rotation steps, each row followed by its count of steps:
The counts run from 0 to 286.
[  6 -10  -3   1 -13  -6   0  -3  -7   6 -13  -8  17  10  10   3   1  13
 -19   0  -8  -5   6   7  12   3   6  -8   2   5   5  16  17   6   6  -4
 -31  -7  12   1  -8   4  -3  -6  -2   7] : 178
[  6  -7  -3 -13 -11   4 -12  -5   9  -5   6   2   0  -4  -5  -2   5  22
  -1 -14   6   8 -10   5   7 -14   8   4  16  16  19  -2   3  -2   3  -1
   6  -8  -9  12  18  -2  -1 -15  -9   6] : 282
[  3   2  -7 -23  -6   7   1   0  12  -3   1   3   3  -3  -3   5   0  11
  -2  -3  15   7 -14  20   4 -14   8  -1   8  -3  19   7  -2  -4  -9  -1
  -7 -20   3  10  18  -4   3 -17  -8  12] : 75
[ 20   5  -4  -5 -10  10   1  -8   3   5 -16  -5   9   7  11   3  -3   4
  -6   4  16  -2 -13   0   3   3   3  -4  17   8  10   1   7   7  -2  -2
 -18 -19  -2  18  16  -4   6 -15  -1  10] : 161
[  7  -7   1  -5  -3  -6  -7  -3  -1  -3  11  -3  10  -4   9   7  -7  24
 -18  -7  -7  -6   1  14   3 -18  12  -7   3   0  14  17  -1  -1   8  -1
 -14 -11  13   3  11   1  -6  -8  -8   8] : 26
[ -4   1  -6  -6   6 -12 -13   2   8  -8   1 -22  13   3 -10  -6   5  22
 -11  -8  -2   0   3   6   7  -8  17  -6  -2   3   9  11   1  12   6  -4
 -19  -4  12  -2  19   7   4  -6  -8  16] : 203
[ -4 -14  -8 -14 -17  15  -5 -14  -2   6  -7  -3   5   2  -1  10  10  22
 -19  -6   4  -4   1  15   3  -2   2  -1   3   0  11  11  15  11  -2   0
  -7  -6  17   2  -8  -7  -9  -2  -7  -2] : 39
[  5   4  -4 -12 -13   4   8  -5  -3   1 -16 -12  -1   6   7   2  -7   8
 -14   3   6  -1 -13   3  -6  -9   3  -4   8   9  17  -8  -9  19  -4   6
 -24 -12   1  16   7  -5   6 -18   2  13] : 163
[  3  -5  -4  -8 -17   4  -2  -3 -14   3 -17   3  21   1  11   4  10   5
  -7  -4  11   3  -2  17  13   2   2   0   7   9   2  15  21   5   9  -7
 -17  -8   6   2  -2  -4  -7  -9  -6   8] : 241
[  3   2  -9  -8  -8   7 -17 -13   5   3  -8 -11  11  -1   8  -4  14  22
   5 -15  18 -11   2  14   8  -3  11  -3   0   9   4   8   6   8   7  14
 -12  -8  22  11   0  -4  -4  -8  -4   3] : 184
[  2  -6   7 -15  -4  -1  -8 -14  -2  -5   6   5   5  -4   7  -3  -5  20
 -15  -8 -11   5   1  11   4 -19   4   0  11   9  16   7  -5  -5   3   6
 -13 -17  -5  11   6   5   1 -22  -7   6] : 169
[ 12 -11   3  -9 -15  -3   6   7  -3   2  -4   5   6   3   0  10  -6  10
 -14  -1  -4  13 -11   2   8 -11   5  -4  14  15  20   3   1  -3   2  -7
 -12 -14 -15  11  18   1   3 -14  -4   9] : 80
[ -5  -3  -5 -19  -7  -2  -8  -1   8  -9   2  -1   2  -3  -9  -6   2  19
  -2 -12   5  14 -13   7   5 -19   6   6  12  19  19  -3  -1   7   8  -3
   2  -8  -6   6  22  -1   3 -15  -7  12] : 283
[ 10  -3 -12  -8  -3  -3  -5  -6  11  -6  10  -4   0   6  -3  -1 -12  20
  -9 -11  -1   2 -11   7   8 -20  14 -10   7   6  24   6  -5  -7  -5   4
 -12 -15  -2  11   5   5   1 -13  -1  11] : 138
[  2 -15   7 -10 -13  -7   5   5   2   2 -12   2   8 -10   8   1   5  13
 -17  -7  -9   5  -1   8   8  -8  16  -3   7  11   3  -2  11  -4  -4  -3
 -23   1   1  12  10   2   0 -16 -16   7] : 259
[ -7   1  -1 -17 -15   5   3  -5  -4   3 -20   2   4   2  11  -5  11  11
   1  -5   9   2 -15  11  -2  -7   2   6   9  11  14 -10   4  14   4  10
 -12  -9  10  15  -1 -11  -2 -17  -2   5] : 100
[  9  -6  -4 -14 -12  18 -14  -8   6  -1  -2  -9   3  -2  -9   8  -3  14
  -7  -7  19   5  -8   6   9  -2   6  -3  13  19  13  14   4   4  -9  -4
  -5 -19 -11   5  12   2   1 -10  -6  11] : 219
[ -1  -9  -3 -17 -19   5 -12   4   8   8  -7   0  13  10  -6  -2  10  19
   6 -13  11   7   1   4  21  -2  -5  -3   8  15  18  10  10  -8   5   6
  -9 -14   2   9  -4  -3  -2  -6   1   5] : 125
[-13   3  -9 -24  -6   7  -6 -10   4  -2   4  -4   4   1   0  -3   3  19
  -9 -11  15  -2 -13  15  15  -8  -4  -4   6   6  20  10   8   8  -2  -5
  -1 -11  12  -2   0  -8  -2  -8  -7  16] : 43
[  5 -11   7 -10 -14   0 -14   5  -9   5   3   0  20   3   0  13   3  18
 -12   0  -5   3  12  15   8  -3   2  -2   6   4  12  24   3   2  15  -2
 -11 -19   6  -2  12  -4  -7  -4  -3   2] : 236
[  2  -9   0   1 -13   1 -12  -1  -6  -1 -17 -10   3  10  -6  -2  15  18
  -7  -1  -8   9   7   0  -5   3  16   6   4  13  15  -1   4  19   3   4
 -22  -8  -6   5   4  -1  -8 -15  12  -2] : 149
[ -1  -7  -6 -11  -4  -7   2  -9   6  -3  -2  -5   4  11  -3  -2  -7  29
 -18   0  -3  -5 -13  -6   6 -13  -1   0  11  13  17  11   6  16  18  -6
  -4  -4   5   5  18   3   4  -1 -11   6] : 109
[ -1  -8   1 -11 -11   0 -15   2  11   6  -7  -9   8  12 -11  -2  16  32
   2  -7   3   0   9   2   3   2  12   0   1   5  13  10   5  10  12  10
 -11 -10  16  10  10  -3  -1  -3   0  -8] : 122
[  4  -2   2 -11 -18  17 -21  -2  -1   6  -5 -12   4  -1  -2   8   8  18
   2  -6  18   0   1   9  -2  -2   6  -1   6  16  16  11  -5  15   4   8
  -6 -19  -2   8  12 -11  -5  -9   4   0] : 10
[ 14  -3  -9   4 -22  10  -8   6   0   6 -12  -7   5  10   4   7  11   8
  -4  -8  11   2  -8   6  12  -1  10  -8   9  11  19   0  18   3  -7  -7
 -16  -5  -3   5  -6 -14 -12  -7   9   5] : 67
[  3 -12  -5  -4 -16 -15  10   4  -9  -4 -14   2   5   3  -2  -2  -2  12
 -15  -2  -4   9 -13   5  -3 -17  13   4   4  20  18  -4   0  16  17  -4
 -13  -1  -5   7  11   1   1 -11  -5  11] : 82
[ -2   1  -1  -4  -3 -21   4   4   1  -3  -9  -4   8   7  12 -14   0  15
  -8  -9  -5  -2 -13  -3  13 -17   8  -5   6  19  13  -3   9   7  13  -5
 -21   4   4   8   5   2   0 -13  -3  13] : 113
[ 10  -1   0   1 -11   4 -13   5  -2   4 -16 -13   9  -4   7   1  16   8
   3  -8  10   4   1  15   3   0  22  -6   0   9   4   2   5  10  -4   3
 -30  -8   3   8   0  -4  -9 -17   4   9] : 5
[ -4  -7   1 -19 -14   7 -13   4   6  10  -1  -2  11  15 -10   1   8  23
  -2 -10   2   6   5   9  16   1  -8  -5   8   2  23  10   8  -2   5   4
  -6 -17   5   3  -2  -6  -4  -6   5   1] : 124
[ -1 -18   2  -5 -13  -9   2   4   3   2 -15  -4   7  -7   2   2  10  21
 -17  -6  -7   0   1   3   1 -11  20   0   5  16  -1   0  10   6   3  -1
 -21   7   5  12  14   3   0 -13 -17  -1] : 260
[  6  -1  -2 -15 -13   7   4  -9  -9  -2  -8  -1   9  -4  11   3  -3   1
 -17  -2   8   9 -15  14  11  -5  -4  -2  17  13  13   3  10   5  -4 -11
 -12 -11 -10   6   8  -3   1 -19 -10  19] : 17
[  6  -5  -1 -17 -11  -4   3   3   2  -2  -5  -4   6   6 -10   9  -3  14
 -14   6   5   9 -13   2  -5 -10   1   3  12   4  21  -1  -2  15  11  -6
  -2 -16  -2  10  33  -4   9 -10  -8   9] : 78
[ 11  -5   5 -11 -13  -9   0   0   6   3  -1   2  13  -4  14   2  -1  14
 -10  -3   4  -2  -8   1  10 -12   2  -6  18  11   8  -3   6  -3  15  -5
  -3  -5   5  16  25  -1   5 -12 -17  10] : 255
[  6  -7   5   1  -4   6  -9  -8   1  -1   1 -11  -6  -9  11   1  -4  19
 -16  -8  -4  -6 -11  -5  -2 -19  20  -7   8  19  11   7  -2  13  -4  -3
 -16  -5  -4   9   9  -3  -5 -14  -8   8] : 23
[ -6  -6   2 -17 -14   3 -14   3   5   8   0  -9   8  19 -12   1  13  28
  -4  -5  -2   2  10   4   5   1  -2  -2   3   0  20   6   6  11  11   7
  -5 -16  11   4   6  -9  -4  -7   5  -3] : 123
[  3  -4  -3  -3 -15   7  -5  -6  -9   4 -23  -3  15  -1  13   0  13   9
  -5  -3  13  -2  -6   9   7   5   6   3  10  14  -2   7  21  15   9  -8
 -13  -2   5   6   4  -6  -6  -7  -8   5] : 242
[ -5  -5  -8 -18 -16   1  -7   1   5   2 -15  -2  14  11  -9  -6  10  17
   7 -10  15   5  -6   5  15  -1  -4   1   4  19  15   7  11   5  13   7
  -8  -8   4   8   0   0   1  -4   1   7] : 126
